In the rows, zero is written as 128.
Each row of R is roughly a mix of the hidden directions of one of 3 groups.
R:
[[116  96 132  83 172 125  62 128 161 110 115]
 [113  99 134 219  98 136 109 137 146 132 123]
 [160 115  97 109 110 108 115  69 138 126  65]
 [187 196 129 117 169 104 112 120 123 115 134]
 [100 155 131 118 175  93  71 136 140  99 170]
 [145 193 132 124 152  95 141 152 100 100 179]
 [173 155 172  94 130 171 133 102 116 125  79]
 [165 127  67 128 133 134 160 154 155  99 180]
 [100  66  95 136  83 107 128 164 146 156 150]
 [ 89 149 164 147 142  89 156 187 116 110 159]
 [107 141 150 136 146 106 149 200 110 151 180]
 [165 128 172 157 113  91 127  90 105 149 182]
 [151 125 103 144 100  85 147 182 129 187 144]
 [ 96 160 101 110 130 167 186 159  96 115  98]
 [105 123 171 145 133 157 109  57 144 124  85]
 [104  68 150 130 145 120  69 107 171 111 132]
 [152 146 149  45 153 116 113 115 115 136  90]
 [ 91  90 105 104 115 195 119  88 127 109 108]
 [152 132 155 184  94 131  81 130 177 114 103]
 [184 183 115 132 148 138 106 187 136 128 119]
 [187 106 108 153  64 134 149 163 144 126 120]
 [149  98 125 149 119  89 100  89 126 116 201]
 [145  75 110 100 103 134 161  64 154 113 140]
 [121  95 130 204 101 135  89 162 150 126 116]
 [155 142 120 169  86 166 192 110 116 129 153]
 [ 97 121 141 151 158 157 150 182 141 101 185]
 [182 110 122  99  95 136 196 118 106 142 106]
 [126 122 141 203  85 162 157 102 131 153 118]
 [ 60  78 133 148 153 103 127 172 121 110 126]
 [150  81  84 131  83  84 169 151 140 137 138]
 [ 94  66 109 120  92 116  93 144 177 110 138]
 [155  96 118  99 105 109  86 172 159 133  76]
 [ 77  69 123 116 116 145 112  97 145  75 137]
 [ 63 120 128 165 170 114  77 141 135 117 153]
 [191 151 140 118 170 116  80  85 136 138 117]
 [169  89 117 187  89 137 136 172 134 101 131]
 [121 170 119 108 166  92 107 132 122  99 197]
 [132  71  72 110 132 119 158 144 156  80 130]
 [ 91  86  85 140 156 112 162 155 154  79 122]
 [ 91  91 167 148 138 149 122  61 155 117 107]
 [ 74  84 106 146  75 154 164 131 118 119 150]
 [164 122 172 101 143 129  73 143 128 123  68]
 [110 142  68  92 162 176 134 148 123 121  85]
 [165 122 120 163  65 141 183 106 155 126 121]
 [192 115 102 142  68 116 141 165 150 119 134]
 [ 83 151 161 116 117 157  92 153  80 116  83]
 [146 184  94 180 172 129 127 158 156 120 142]
 [184 154 110 109 107 124 109  75 133 141  75]
 [131 155 171 193 183 119 139 100 118 118 134]
 [207 163 110 111 109 112 130  98 137 166 132]
 [138 156 167  68 167 146 142  88 106 125  97]
 [150 201 134 109 162 155 140 147 115 132  80]
 [165 191 154 162 142 114 165 144 109 160 105]
 [ 88 117 147 138 147 147 158 187 128 113 188]
 [ 81  99 196 116 125 175 119 148 111 117 140]
 [130 193 140 185 161 131 116 149 136 152 162]
 [102 142 167 113 124 142  87 140  96 128  55]
 [ 97 170 124 115 176 103 101 123 120 107 191]
 [156  99 132 103  93 147 149 106 130 138 207]
 [157 110 125 157  69 146 189 102 140 143 105]
 [ 66 112 128 143  83 142 182 160 121 104 129]
 [ 70 139 164 161 157 169 134 160 128 106 160]
 [ 97 113  66  95 140 166 117 171 143 140  96]
 [131 179 122 104 159  97 111 124 123  97 196]
 [150  98 170 163  83  81 109 127 164 154 138]
 [183 100 120 114 135  78 159 103 172 158 129]
 [147 143  73 160 167 124 146 169 167  96 147]
 [ 98 145 131 141 154  90 104 166 112 133  55]
 [140 134 160 206  87 145 138  93 144 138 120]
 [154 142 121  54 135 100 179  98 112 132 135]
 [101 148 131 116 154 182 121 154 146 140  57]
 [185 131 129  86 101 130 192 103 113 136 112]
 [147 198 163 138 167 139 135 147  92 161 137]
 [ 91 114 129 137 144 119 149 201 115 120 184]
 [118 195 137 164 159 135 121 188 119 138 145]
 [126 163 164  84 177 117 130 122 113  69 108]
 [146  82  67 130  91 140 113 110 128 174 156]
 [120 107 115 153 151 177 148 106 178  77 158]
 [ 66  94 147 135 144  85 129 181 102 134 125]
 [ 78  85 176 117 112 168 130  83 124 110 125]
 [189 152 119 163 111  73 143 136 125 156 160]
 [111  82 122  81 168 120  65 136 154 117 132]
 [141 175 160 123 106 147  87  87  99 160  90]
 [113 124 118 161 129 117  53 175 162 108 137]
 [123 110  98 200  85 115 120 158 150 129 160]
 [135  76 110 117  76 161 123 100 137 175  96]
 [149 109 135 167  74 106 117 147 150 191 149]
 [146 195 166 141 150 112 167 158 118 129  91]
 [127 147 141  94 187 138 135  87  96  74 122]
 [ 86 108  77 107 124 155 136 186 146 140  94]
 [146 173 174 100 100 139  98 125  87 170 105]
 [ 62 108 169 120 132 144 110 162  97 108  89]
 [106  94 146 158 123 162  87 148 135 155  64]
 [106 136 178 146 130 142 163  76 111  72 119]
 [118  80 134 152 102 158 119 141 136 162  57]
 [ 76  95 187 120 123 181 121 114 122 104 125]
 [139 119 131 131 116 118 121  38 144 144  84]
 [104 153 171 150 135  83 154 183 112 119 166]
 [130 136  88  58 150 162 113 102 114  87 116]
 [153  77  92 121 104  92 187 149 109 134 142]
 [103 114  56  92 121 167 118 161 146 130 102]
 [ 71 109  99 156 154  88 119 143 125 124 185]
 [114 138  91  48 158 114 141 149 100 136 151]
 [171 188 134 158 139 109 142 162 118 180 129]
 [ 71 125 120 172 157 115  74 150 143 115 159]
 [143  98 115 137 113  76 117 109 121 108 204]
 [124  98 131 216  93 138 110 149 147 126 128]]
One row of each group comes first, with its name. Which group is each row after those in?
[155  81 131 133  91  74  98 117 146 145 175] -> Z
[132 182 116 147 152 118 106 206 111 134 120] -> K
[177 127 144  61 123 117 163 101 116 140  90] -> S

[ 66 158 126  84 157 138 120  93 119 174 119] -> S
[121 140 119 162 159 119  97 102 150 115  49] -> K
[137 144 147 184  91 188 160 100 120 145 117] -> S
[ 76 126 129 107 191 105 145 102  91 128 161] -> S
[105 100  67 101 128 181  93 123 153 121 107] -> Z
[107  80 116 111 140 153  74  96 172  97 110] -> Z
[139  77  85  88 112  76 141 134 125 120  86] -> K
[147 166 149 118 110  91 110 151  85 192 145] -> K
[ 93 162 135 119 164 186 144 140 124 112  71] -> Z
[ 70  79 104 145  89 148 162 128 113 116 160] -> Z
[128  50 111  98 107  89 154 118 133 131 161] -> K
